The rows below come in pairs that one turn or mirror swaps. Which row does each named row swap with?
Mimas: -1.24	-1.84	+1.30	-1.35	+0.62	+0.39	-0.97	+2.34	+0.11	+0.11	-1.24	+4.31	-0.09	+1.24	+4.21	+3.03	-1.72	+2.95
reziz: +1.25	-3.59	+0.39	-0.75	-1.41	+2.28	-0.53	+0.89	+2.50	-3.06	+0.80	+3.19	-0.11	-2.67	+2.90	+1.50	+1.65	+1.82
Pafe: +0.28	-1.50	+2.14	+0.11	-0.27	+0.89	+1.23	+4.86	-0.44	-1.98	+0.64	+0.70	-1.30	-1.64	-0.39	+1.43	-0.08	-0.02
tulun: -2.53	+0.32	+3.44	-1.90	-0.34	+0.75	-0.48	-0.54	+0.51	+0.46	-2.17	+3.62	+1.76	-0.05	+1.39	+0.30	+1.83	+0.79
vaz: -1.60	-3.80	+2.46	-0.75	+0.78	-0.74	-0.08	+1.85	+3.75	-3.41	+1.32	+0.74	+0.10	-0.92	+0.40	+0.88	-1.49	-0.27
dusik: -2.38	-4.45	+2.10	-0.37	+0.27	-1.96	-0.81	+1.49	+3.22	-3.49	+0.21	+0.29	+0.38	-0.34	-0.22	+2.02	-0.59	+0.29
Butel: -0.37	-1.44	+0.13	-1.87	+0.02	+2.13	+0.16	+5.26	-0.48	-1.27	+1.94	+1.35	-1.91	-0.17	+0.27	+1.25	-0.12	+0.17
balez: +0.03	-0.95	-0.34	-0.75	-0.06	+0.22	-1.64	+2.14	+0.20	-0.71	-0.77	+2.95	+0.04	+1.36	+4.12	+3.55	-1.08	+3.70
Lere: -0.58	-3.15	+1.42	-2.66	-0.56	-1.09	-1.15	+2.54	+0.09	-1.89	+1.65	+3.23	-0.45	+3.69	+3.04	+1.96	-1.93	-0.31
Tikol: +0.72	-1.36	-0.88	-0.05	-2.86	+1.18	+0.25	-0.49	+2.61	-2.46	+2.26	+2.06	+1.45	-1.16	+1.13	+1.06	+0.53	+0.17
Rigil: -1.57	-3.57	+3.34	-0.71	-2.81	-1.08	-0.33	+2.29	+2.67	-2.66	-0.20	-0.13	-1.24	+0.69	+2.86	+0.76	-0.88	+0.17
gov: -2.95	-0.80	+3.19	-0.69	-0.70	+1.69	-1.13	-0.61	+0.24	-0.21	-3.22	+1.77	+2.02	-0.58	+0.43	+0.06	+1.54	+1.05
genit: -0.29	-0.48	+2.22	-2.96	-0.68	-0.17	-3.41	+2.60	+1.27	-1.76	-2.91	+2.37	-2.46	+2.35	+0.29	+2.02	+3.09	+0.31
Rakaz: -0.11	-2.04	-2.58	-0.52	-0.68	+3.20	-2.00	+1.16	+1.53	-2.17	-1.82	+3.99	+1.42	+1.88	-1.24	+2.06	+0.78	-0.72
Roviv: -1.21	-0.43	+1.40	-2.78	-0.42	-0.40	-2.99	+2.42	+0.17	-1.56	-2.23	+2.10	-2.15	+3.08	+1.08	+0.89	+3.69	+0.38
fal: -3.59	-1.34	+3.53	-1.22	-0.25	+2.15	-1.75	+2.41	+0.41	-2.63	+0.46	+3.48	-0.65	+0.69	+1.79	-0.68	+2.95	-1.52
zom: -2.90	-0.23	+3.26	-1.11	-1.20	+0.85	-0.98	-0.55	-0.09	+0.30	-2.52	+2.03	+2.48	-0.15	+0.95	+1.62	+2.05	+0.40
durek: -0.58	-2.38	+0.14	-0.88	-0.80	+1.28	-1.66	+2.10	+0.17	+0.18	-0.63	+4.12	+0.57	+1.99	+3.94	+4.23	-0.84	+2.59
ruli: -1.40	-3.47	+4.39	-1.20	-2.02	-0.33	-0.13	+2.68	+2.10	-1.38	-0.25	-0.36	-0.80	+0.82	+3.19	+2.06	-1.10	+0.38
Kor: +0.60	-3.89	-0.72	+0.06	-0.39	-0.25	-2.74	+1.23	+2.64	-0.64	-2.65	+4.30	+3.08	+0.29	-0.44	+1.10	+0.46	-0.36
bug: -1.04	-3.25	+0.55	-1.86	-0.57	-0.53	-1.83	+2.57	+0.38	-1.03	+1.48	+3.08	-0.69	+2.11	+2.89	+1.31	-3.17	-1.55
vapuz: -0.63	-0.40	+1.83	-3.90	-0.81	+0.47	-3.11	+1.98	+0.17	-2.05	-2.57	+2.90	-1.52	+2.95	+0.41	+2.00	+3.27	+0.08
Maror: +0.63	-2.83	-1.68	-0.42	+0.11	+3.86	-1.72	+1.39	+1.09	-2.59	-1.94	+3.72	-0.44	+0.80	-1.49	+0.36	+1.70	+0.40
Puv: -0.56	-1.52	+0.65	-0.93	-0.12	+1.20	-1.60	+3.00	-0.82	+0.28	-0.93	+3.12	-0.04	+0.82	+4.04	+4.06	-0.61	+3.27
fom: +0.10	-4.21	-0.55	-0.84	-0.33	-0.57	-2.86	+0.89	+2.33	-1.43	-3.26	+3.69	+3.03	+0.66	-0.73	+1.41	+0.42	-1.02
Bol: +1.20	-3.12	+0.20	-0.46	-0.87	+1.89	-0.09	+1.90	+2.93	-2.75	+0.67	+3.02	-0.04	-2.56	+3.33	+1.22	+2.58	+1.77
Vosel: -2.04	-1.13	+3.88	-2.57	+0.57	+2.19	-0.78	+1.69	+0.56	-1.41	-0.01	+2.53	-0.68	+1.32	+0.79	-0.92	+2.58	-2.15
gige: -0.09	-1.62	-0.92	-2.44	+1.05	+1.03	-2.88	+2.28	+1.18	-2.92	-0.13	+2.00	-2.56	-2.09	-1.14	+0.88	+2.22	-0.48
telu: -2.73	-3.73	+3.43	-1.07	-2.17	-1.09	-0.39	+2.23	+1.34	-1.87	-0.52	-0.20	-1.39	+1.64	+3.45	+1.37	-0.44	+0.89
zapo: -0.91	-0.17	+0.84	-2.96	-2.80	+1.82	-0.02	-0.51	+0.41	-3.79	-0.52	+1.78	+0.99	-0.05	-1.34	+1.60	+0.52	-2.03
sumu: -2.77	-0.50	+2.80	-2.17	-0.18	+2.34	-0.93	+1.29	+1.23	-1.71	+1.48	+3.68	-0.67	+1.19	-0.22	-0.63	+3.22	-1.11
Zep: -0.33	-0.70	+0.36	-0.13	+0.38	+1.47	-1.14	+2.75	-0.59	+0.08	-1.06	+3.66	-0.41	+2.33	+3.42	+3.37	-0.83	+2.81
bupe: -1.68	-0.55	-0.42	-1.97	-0.55	-0.87	-0.26	+1.13	-0.71	-4.21	-1.21	+2.37	+0.29	+1.05	-1.70	+3.69	+0.07	-1.31
zadun: -2.83	-0.19	+3.29	-0.64	-1.79	+1.49	+0.10	-1.08	-0.61	-0.18	-2.16	+2.14	+1.86	-0.02	+1.22	+0.50	+1.02	+0.21
Fubas: -0.50	-0.81	+0.90	-2.72	-0.60	+0.16	-3.45	+2.84	+1.16	-2.80	-2.59	+2.88	-2.52	+3.01	+0.19	+0.91	+3.06	-0.05
geli: -1.38	-4.28	+0.66	-0.55	-0.75	-1.86	-1.08	+1.87	+2.81	-2.93	+1.67	+0.84	+0.44	-0.60	-1.49	+1.80	-1.24	+0.45
Lis: -1.60	-3.65	+4.18	-1.42	-2.80	-1.06	-0.80	+2.09	+2.17	-2.11	-0.95	+0.09	-1.62	+0.64	+2.75	+2.36	-0.54	+0.78
zin: +1.26	-1.69	-0.14	-2.98	+0.89	-0.67	-3.15	+2.54	+0.06	-2.89	-0.57	+2.31	-2.31	-1.34	-0.26	+0.39	+2.68	+0.55
viki: +0.21	-0.62	+1.68	-0.90	-0.21	+0.58	-0.77	+3.09	-0.93	-1.35	-1.25	+2.91	+0.25	+1.72	+3.86	+3.20	-1.15	+3.35
vazub: -2.12	-0.55	+3.13	-1.05	-1.60	+2.27	-1.05	-0.38	+0.48	+1.03	-2.14	+2.51	+2.08	-0.42	+1.56	+0.63	+2.43	-0.29
Sazu: +0.79	-3.28	-0.17	-0.28	+0.15	-0.18	-3.15	+0.77	+3.09	-1.04	-2.77	+3.50	+2.76	+0.62	-1.13	+1.55	+0.65	-0.96
vum: +0.84	-2.45	-0.32	+0.75	-3.04	+2.71	+0.85	+1.30	+2.10	-1.53	+1.25	+1.43	+1.19	-1.58	+1.60	+0.57	-0.45	-0.08
dun: +0.42	-3.54	-0.43	-0.63	-0.05	-0.61	-2.91	+0.71	+2.90	-1.14	-3.30	+4.09	+2.33	+0.63	-0.89	+2.08	+1.02	-0.43
menal: +1.21	-3.66	+0.78	-0.45	-1.53	+1.68	-0.23	+1.27	+2.84	-2.40	+0.13	+3.08	-0.35	-3.14	+3.02	+1.40	+2.02	+1.82
reni: +1.38	-2.08	+0.52	-0.45	-0.04	+2.65	-0.24	+5.14	+1.30	-1.57	+0.49	+1.73	-0.75	+1.32	-0.14	+2.71	-1.99	+0.50
rigi: +0.07	-3.66	-1.60	+0.17	+0.43	+3.75	-2.56	+2.26	+1.44	-1.22	-1.92	+3.61	+0.48	+0.75	-1.45	+1.17	-0.37	-0.55
mera: -2.59	+0.33	+3.97	-1.03	-0.44	+1.31	-0.50	+0.08	-0.34	-1.21	-3.54	+1.91	+1.99	+0.40	+1.21	+1.10	+1.16	+0.26
linur: +0.54	-3.12	-0.41	-0.23	-1.06	+2.26	-0.37	+0.78	+2.81	-2.76	+0.13	+3.66	+0.48	-2.84	+3.18	+1.50	+2.20	+1.26
paz: +0.74	-1.71	-0.34	-3.82	+1.16	-0.19	-3.18	+1.94	+0.50	-3.74	-0.39	+3.69	-1.48	-0.07	-1.18	-0.04	+1.58	+0.16
dase: -1.35	-1.92	+1.17	-1.01	-1.02	-1.89	-2.73	+3.38	+0.10	-1.67	+1.34	+3.51	+0.28	+2.78	+3.20	+1.21	-1.39	-1.23
dode: -3.33	-1.05	-0.06	-2.74	-1.06	-0.16	-0.09	+1.04	+0.35	-2.69	+0.28	+1.33	+1.29	+1.42	-1.88	+2.01	-0.49	-2.38
Ligov: +1.01	-2.76	-0.83	+0.84	-2.23	+0.29	+0.65	+0.04	+3.19	-2.06	+0.98	+0.96	+1.39	-0.37	+1.35	+0.77	-1.38	-0.19

Swapped with geli: gige
Swapped with paz: vaz
Swapped with bug: sumu
Swapped with Tikol: rigi
Swapped with dase: fal
Swapped with Pafe: bupe
Swapped with durek: vazub
Swapped with Rakaz: vum
Swapped with zadun: Zep
Swapped with Mimas: tulun
Swapped with gov: balez

